0: [127 147  76 154  91 144 118 118  92 154 144 172 116 100 199]
1: [ 89 154  85 109 143 172  65 118 121 200 154 162  88 114 126]
2: [135  99 154  76 125 167 160 105 135 105 135  72 101 120 167]
3: [166  96 172 116 105 127 204 179 123  52  72  91 137 132  82]
4: [147  79 150 102 176 102 147 193 193 107 106 148 154 112  60]
5: [119 144 124 123 126 141 126  99 122  86 106 155 100 170 152]
6: [153 102 160 117 145 156 143 118 106 121 112  79 113 140 118]
7: [121  87 105  51 148 168 123 170  91 124 111 150 121 142  44]
8: [125  96 127 161 100  90 107 135 115 128 152 131 171  80 160]
9: [116 158 159 109 100 128 145 114 131  91 107 119  81 120 117]
10: [137 109 130  82 122  90  92 120 133 166 155 163 170 178 106]
11: [128 131 118 137 135 181 116 159 130 126 138 129 102 138  93]
12: [129 109 168 116 123 167 129 104 105 114 122  70 115 138 119]
13: [104 111 129 116 130 123 134  51  79 134 156 106 128 179 111]
14: [108 132 134  57 128 201  89  80 117 163 150 140 102 116 125]
15: [100 174 111 126  99 148  92  64  79 176 115 153  89 143 124]
16: [134  99 170  94 119 144 150 123 131  94 134  80 109 111 165]
17: [ 97 124 144 165 138 120 145  92 114 117 113 107 132 114 168]
18: [122 111 118  69 109 138 151 100  54 199 172 116 110 152 209]
19: [163 121 127 155 118  97 168 164 178 137 119 114 131  63 159]
20: [143 160 153 145 124  95 131 123 157 123 133  80 118 156  83]
21: [134  99 159 112 217  51 169 184 173  81 127  94 167 149 109]
22: [ 94 133 108  85 151 147 135 126 131 107 155  92 104 133 126]

[ 97 155  93 115 157 172  71 112 123 202 151 166  91 124 122] 1 14
[119  86 164 117 206  65 171 174 150  77 125  91 173 155 112] 21 4
[163 131  93 129 127 101 160 180 156 140 106 143 154  86  95] 19 4
[ 98 151 147 160 108  86 110  34  99 117 158 119 148 213 128] 13 5
[168  96 173 112 103 104 200 175 128  54  80  84 133 131  84] 3 6
[162 131 121 191  89  49 144 127 135  98 108 178 186 150 131] 8 19
[ 58 223  85 135 207 145  78 109 163 203 134 168  80 156 108] 1 15
[164  97 168 108  93 123 200 181 116  50  78  93 132 134  88] 3 6
[ 61 218  88 138 205 143  78 105 168 192 135 166  82 157 106] 1 15
[119 103 130 166 105  93 102 141 119 140 149 148 169  83 153] 8 17
[ 97 132 143  55 143 199  54  95 117 178 153 143 102 133 108] 14 1
